In the data rows, the value 128 means zero.
Every row has a hidden score. How much higher is the second row's score than the first row's in each pair? 10 means about the same, 20 much higher and 0 much lower. The score is a weighted sum of the row's numbers plus the product of two more (or one squared), each taken from its middle value.
"109 119 130 149 131 106 113 121 135 132"
"140 137 116 117 142 119 109 126 120 117" ~ 11
"117 105 107 108 128 142 109 132 147 140"
"134 99 135 122 150 149 100 119 136 125" ~ 10
"104 147 149 139 114 128 112 122 170 103"
"115 142 186 191 108 107 131 114 134 107" ~ 12
"117 126 148 158 124 112 118 120 127 109"
"159 154 118 111 114 123 114 131 124 117" ~ 10
"107 130 144 150 148 136 112 118 134 104"
"184 123 159 112 104 130 149 120 104 149" ~ 9
"110 115 116 147 128 113 130 131 133 114"
"131 142 113 109 138 144 156 135 104 124" ~ 9
"114 119 128 112 112 144 124 128 132 128"
"125 111 103 101 121 172 124 139 133 132" ~ 10
"150 98 154 185 134 108 110 119 127 109"
"136 119 130 118 115 122 106 122 137 123" ~ 4
"163 121 148 123 121 151 105 122 123 106"
"126 134 147 125 108 114 119 119 130 130" ~ 10
"138 129 152 128 119 127 122 120 116 117"
"125 139 119 109 119 141 123 128 130 115" ~ 9
"112 103 107 120 131 131 122 134 140 133"
"151 96 117 114 139 138 101 126 132 137" ~ 10
"132 115 130 109 110 122 115 123 132 174"
"106 131 95 122 157 110 148 152 122 121" ~ 13
"123 111 111 127 149 117 126 133 112 129"
"117 120 126 147 138 112 118 125 120 123" ~ 9
"106 144 117 124 125 122 131 130 132 119"
"143 107 124 113 126 125 138 131 107 165" ~ 11
"106 169 101 105 138 127 117 145 135 123"
"160 108 106 107 120 122 116 137 118 176" ~ 11
"128 123 115 118 124 135 127 129 125 112"
"140 137 127 148 128 101 117 126 114 136" ~ 11
"126 206 126 133 119 104 123 128 113 127"
"107 148 144 162 126 109 109 119 152 108" ~ 12
"173 118 135 133 116 111 117 126 121 114"
"108 152 136 171 117 101 121 122 152 109" ~ 12
"143 105 115 112 126 139 193 131 102 143"
"156 100 103 108 135 131 140 148 113 128" ~ 14
"110 115 108 115 161 152 118 129 123 120"
"110 102 124 151 136 106 168 128 116 127" ~ 9
"108 135 170 162 113 114 117 116 144 110"
"117 123 101 114 153 130 112 140 127 124" ~ 12
"125 130 135 111 119 132 140 128 107 186"
"106 159 100 113 164 135 129 142 125 110" ~ 12
"123 121 118 114 129 130 131 127 115 144"
"104 145 113 151 123 105 123 133 142 112" ~ 12
"113 119 160 190 139 108 106 116 138 110"
"99 137 106 153 167 106 115 132 154 106" ~ 9
"110 166 125 148 128 108 112 128 142 104"
"113 100 146 174 129 115 115 119 141 121" ~ 11
"145 102 133 149 139 120 117 118 109 136"
"139 131 117 108 115 126 106 129 130 134" ~ 9
"118 123 131 128 123 117 111 121 129 148"
"138 118 107 110 118 125 113 137 143 121" ~ 11
"124 116 117 130 127 120 143 133 114 124"
"128 115 140 126 117 126 111 122 143 111" ~ 9
"110 115 123 138 137 118 176 126 105 148"
"126 180 125 108 101 132 224 133 114 120" ~ 7
"106 143 136 177 121 111 180 125 115 111"
"146 104 183 134 134 151 102 112 122 121" ~ 8
"109 134 105 118 117 122 188 143 122 118"
"124 107 115 101 122 175 126 128 115 205" ~ 8
"124 114 130 145 134 130 133 124 120 106"
"169 114 128 105 116 147 109 125 129 123" ~ 9
"141 108 177 125 111 118 103 116 146 139"
"137 127 118 103 127 148 136 132 106 148" ~ 12
"180 182 126 107 126 139 103 125 119 108"
"112 106 109 114 151 154 102 131 156 117" ~ 10
"104 125 131 113 133 192 112 121 123 131"
"102 134 115 153 126 107 122 132 152 113" ~ 14
"113 159 118 132 126 102 110 130 130 144"
"142 124 158 131 122 117 105 119 124 123" ~ 10
"165 111 151 129 117 115 110 119 118 141"
"107 152 122 122 125 121 147 128 118 121" ~ 10
"131 100 180 124 148 198 104 112 119 117"
"113 105 119 112 116 139 138 128 130 153" ~ 9
"120 131 132 137 127 126 163 125 108 110"
"106 113 150 173 127 128 130 117 137 105" ~ 11
"124 179 107 102 123 162 107 131 127 125"
"97 139 134 148 112 128 157 124 151 106" ~ 11
"131 143 143 126 116 123 112 119 129 111"
"120 134 122 103 103 135 118 128 142 197" ~ 8
"147 108 122 110 115 136 134 129 112 151"
"137 142 121 104 115 124 99 128 149 137" ~ 9
"122 110 101 104 154 137 120 140 110 221"
"125 100 127 110 123 149 224 131 104 154" ~ 7
"114 126 127 118 119 140 116 128 149 109"
"164 135 115 111 123 120 113 133 111 147" ~ 12
"113 115 110 108 125 147 195 137 106 157"
"101 119 112 129 129 120 205 132 114 134" ~ 10
"105 107 106 133 152 110 125 132 122 170"
"112 139 215 182 124 123 134 112 120 104" ~ 8
"138 137 133 110 111 159 173 128 114 110"
"104 160 110 139 127 111 139 133 136 107" ~ 13
"107 151 132 177 123 105 118 122 162 102"
"117 173 140 146 106 110 126 125 147 103" ~ 3
"171 128 135 110 120 123 105 121 115 163"
"110 130 110 116 121 123 133 133 134 122" ~ 11
"131 132 127 120 117 127 129 128 129 109"
"102 166 119 145 122 102 107 129 162 118" ~ 13
"162 144 172 166 128 101 106 115 109 120"
"179 153 144 111 120 127 135 124 100 124" ~ 8
"136 133 148 112 104 139 158 119 117 126"
"134 147 111 109 116 129 158 139 114 122" ~ 12
"118 106 159 117 112 140 108 117 139 149"
"118 107 105 104 143 213 111 134 151 112" ~ 9
"100 99 126 151 135 133 165 125 121 122"
"124 104 144 135 107 130 138 127 129 116" ~ 11
"112 161 129 143 124 109 103 126 167 103"
"104 106 158 186 113 113 225 120 116 132" ~ 8
